Here are some points, one per row:
-1.24 & 0.33 & -0.25 & 0.01 & -0.27 & -0.24 & 0.91 & -0.72 & 0.53 & 0.26 & 0.14 & -0.56 & -0.64 & 0.49 & 0.03 & -1.52 & 1.46 & -0.81 & 0.61 & 0.27 & 0.78 & -1.08 & -1.54 & -0.45 \\
-0.89 & 0.85 & 0.46 & 0.64 & 2.17 & -0.30 & -0.54 & 0.64 & -0.10 & -0.34 & -2.56 & -1.31 & 1.39 & 0.83 & 2.46 & 0.79 & -0.33 & -0.83 & 1.21 & 0.68 & 1.08 & -1.09 & 2.03 & 0.42 \\
0.16 & -1.07 & -0.19 & -0.98 & -0.81 & 0.04 & -0.13 & 0.95 & 3.17 & 0.23 & 1.22 & 0.01 & -0.25 & 0.43 & 0.78 & 0.71 & -0.59 & -0.74 & -1.27 & 1.60 & -0.99 & 0.02 & 1.65 & -0.10 \\
-0.08 & -0.47 & -0.05 & -0.88 & 1.11 & 0.26 & -1.56 & -1.50 & -1.70 & 1.22 & 1.70 & -1.09 & 0.11 & -0.43 & 1.55 & -0.09 & -0.17 & -0.80 & 0.14 & -1.15 & 0.16 & 0.57 & 0.97 & -1.23 \\
-0.05 & -0.53 & 0.38 & 0.89 & 1.20 & 1.19 & -0.70 & 0.54 & -0.46 & -0.60 & 1.69 & 0.32 & -1.31 & 1.04 & -1.16 & 0.81 & 0.65 & 2.83 & 0.09 & 1.40 & 0.21 & -1.11 & 0.72 & 1.02 \\
-1.51 & -1.57 & 0.64 & -0.02 & -0.09 & -0.21 & -1.19 & -0.84 & -0.68 & -1.12 & -0.49 & 1.19 & 0.13 & 0.53 & 0.06 & 1.09 & 0.84 & -1.09 & -0.42 & -1.24 & -2.47 & -0.16 & -1.10 & -0.71 \\
-0.39 & -1.08 & 0.25 & -0.31 & -0.20 & -1.14 & 1.52 & -0.90 & -0.39 & 0.17 & -0.07 & 0.79 & 0.97 & 0.41 & -2.66 & 0.15 & -1.59 & -0.54 & -0.46 & 0.33 & 2.58 & -0.10 & -0.33 & 0.06 \\
0.48 & 2.97 & -0.50 & 1.64 & -0.83 & -0.97 & 1.12 & -0.35 & -0.67 & 0.43 & -0.15 & 1.59 & -0.75 & -0.13 & 0.06 & -0.10 & 0.51 & -0.73 & -0.73 & 1.45 & -0.11 & 1.23 & 0.44 & -0.16 \\
-1.20 & -0.06 & -0.25 & -0.23 & 1.94 & 0.00 & -0.17 & -0.93 & -0.19 & -0.50 & 1.59 & 0.50 & 0.36 & -1.11 & -0.06 & 0.19 & 0.10 & -0.93 & 0.51 & -1.11 & -1.35 & 0.63 & -0.93 & -1.20 \\
1.81 & 0.38 & -2.95 & -0.42 & -1.38 & -1.83 & -0.49 & -0.52 & -0.52 & 0.11 & -1.38 & 0.32 & -1.86 & -1.02 & -0.73 & 1.02 & -2.19 & 1.28 & 1.87 & -0.77 & -0.03 & 0.86 & 1.37 & 1.53 \\
-0.39 & -0.12 & 0.77 & -1.62 & -0.55 & 1.89 & -0.62 & 1.09 & 0.94 & -2.42 & 0.04 & -0.70 & 1.13 & 0.47 & -2.36 & -0.10 & 0.24 & -0.60 & -0.92 & 1.37 & 0.66 & 0.07 & 1.92 & -1.15 \\
-1.62 & -0.07 & 0.52 & 0.27 & 0.09 & -0.09 & -1.12 & 0.06 & -2.53 & 0.05 & -0.34 & -2.91 & 0.01 & -0.52 & 1.21 & -0.56 & -0.40 & 0.66 & -0.91 & 0.68 & 0.04 & 0.84 & 0.20 & 0.31 \\
0.17 & -1.34 & 0.98 & 2.07 & -0.87 & -0.64 & -0.87 & 3.22 & 0.00 & -0.19 & 0.64 & 1.67 & -0.36 & -1.31 & -0.13 & -3.62 & -0.79 & -0.94 & 0.83 & -0.89 & -0.78 & -0.81 & -0.48 & -0.39 \\
1.01 & 0.33 & -0.85 & 1.72 & 0.47 & -0.55 & 1.57 & 0.44 & 0.88 & 0.03 & -1.48 & -1.05 & -0.37 & 0.36 & -0.58 & -0.26 & 1.01 & 0.13 & -1.91 & -1.48 & -1.13 & 0.98 & 0.45 & -0.73 \\
-0.29 & 0.13 & -0.04 & -1.11 & 0.00 & 1.78 & 0.93 & 0.36 & 0.84 & -1.28 & 0.36 & -0.27 & -0.32 & 1.81 & 0.79 & -0.94 & -0.81 & -0.03 & -1.25 & 1.23 & 0.76 & -0.42 & -1.60 & -0.97 \\
0.65 & 1.61 & -0.33 & 1.61 & -1.97 & 0.63 & -0.25 & -1.53 & 1.10 & 0.81 & -0.52 & -0.16 & -0.35 & -0.89 & -0.52 & 1.11 & -1.76 & 0.79 & 0.92 & -1.11 & 0.66 & -0.06 & -0.19 & 0.97 \\
0.79 & -0.48 & 0.13 & -0.07 & -0.46 & 0.68 & 0.98 & 0.05 & 0.33 & 2.39 & -1.50 & 0.07 & -0.02 & -0.15 & -0.63 & 0.44 & 0.55 & 0.69 & 1.05 & -0.03 & -0.39 & 2.28 & -0.71 & 1.20 \\
0.50 & 0.45 & -0.29 & 0.54 & -0.01 & -0.67 & -1.27 & 0.25 & 0.73 & -0.06 & -0.30 & 0.99 & 1.69 & -0.02 & 0.89 & -0.47 & 1.17 & -0.02 & -0.45 & 0.37 & 0.28 & -0.65 & -1.50 & -0.05 \\
0.16 & 0.92 & 1.22 & -2.18 & 0.01 & -1.09 & 0.16 & -1.06 & 1.11 & 0.18 & -1.43 & 1.77 & 0.40 & -1.64 & 1.24 & 0.03 & 1.05 & 1.18 & -0.15 & -1.20 & 0.65 & -0.42 & -0.10 & 0.00 \\
0.86 & -1.02 & 0.37 & 0.31 & -0.60 & 0.63 & 1.37 & 0.51 & -0.54 & -0.66 & 1.71 & -0.19 & -0.43 & 0.15 & 0.17 & 1.40 & 0.67 & 0.54 & 0.74 & 0.52 & 0.70 & -0.13 & 0.19 & 1.20 \\
1.03 & 1.26 & 0.52 & -2.20 & 0.26 & 0.07 & -1.22 & 0.89 & -0.89 & 1.01 & 0.95 & -0.33 & 1.50 & 0.73 & -0.19 & -0.58 & 0.86 & -0.91 & 0.16 & -0.54 & -1.92 & -2.16 & -1.80 & 0.22 \\
Along one direction, these points spread out more than along any other. Take the direction at right angles to it along which they spread out most. Go by this last direction. Where along it does each point below lie, from 0 to 99? 50 is the average, and the first point above lies past it. One standard deviation of the points above along it is 16.
-1.20 & -0.06 & -0.25 & -0.23 & 1.94 & 0.00 & -0.17 & -0.93 & -0.19 & -0.50 & 1.59 & 0.50 & 0.36 & -1.11 & -0.06 & 0.19 & 0.10 & -0.93 & 0.51 & -1.11 & -1.35 & 0.63 & -0.93 & -1.20 \\ -> 68
0.16 & 0.92 & 1.22 & -2.18 & 0.01 & -1.09 & 0.16 & -1.06 & 1.11 & 0.18 & -1.43 & 1.77 & 0.40 & -1.64 & 1.24 & 0.03 & 1.05 & 1.18 & -0.15 & -1.20 & 0.65 & -0.42 & -0.10 & 0.00 \\ -> 66
0.65 & 1.61 & -0.33 & 1.61 & -1.97 & 0.63 & -0.25 & -1.53 & 1.10 & 0.81 & -0.52 & -0.16 & -0.35 & -0.89 & -0.52 & 1.11 & -1.76 & 0.79 & 0.92 & -1.11 & 0.66 & -0.06 & -0.19 & 0.97 \\ -> 50
-0.29 & 0.13 & -0.04 & -1.11 & 0.00 & 1.78 & 0.93 & 0.36 & 0.84 & -1.28 & 0.36 & -0.27 & -0.32 & 1.81 & 0.79 & -0.94 & -0.81 & -0.03 & -1.25 & 1.23 & 0.76 & -0.42 & -1.60 & -0.97 \\ -> 30
-0.89 & 0.85 & 0.46 & 0.64 & 2.17 & -0.30 & -0.54 & 0.64 & -0.10 & -0.34 & -2.56 & -1.31 & 1.39 & 0.83 & 2.46 & 0.79 & -0.33 & -0.83 & 1.21 & 0.68 & 1.08 & -1.09 & 2.03 & 0.42 \\ -> 50
-0.05 & -0.53 & 0.38 & 0.89 & 1.20 & 1.19 & -0.70 & 0.54 & -0.46 & -0.60 & 1.69 & 0.32 & -1.31 & 1.04 & -1.16 & 0.81 & 0.65 & 2.83 & 0.09 & 1.40 & 0.21 & -1.11 & 0.72 & 1.02 \\ -> 25
-0.08 & -0.47 & -0.05 & -0.88 & 1.11 & 0.26 & -1.56 & -1.50 & -1.70 & 1.22 & 1.70 & -1.09 & 0.11 & -0.43 & 1.55 & -0.09 & -0.17 & -0.80 & 0.14 & -1.15 & 0.16 & 0.57 & 0.97 & -1.23 \\ -> 67
0.17 & -1.34 & 0.98 & 2.07 & -0.87 & -0.64 & -0.87 & 3.22 & 0.00 & -0.19 & 0.64 & 1.67 & -0.36 & -1.31 & -0.13 & -3.62 & -0.79 & -0.94 & 0.83 & -0.89 & -0.78 & -0.81 & -0.48 & -0.39 \\ -> 67
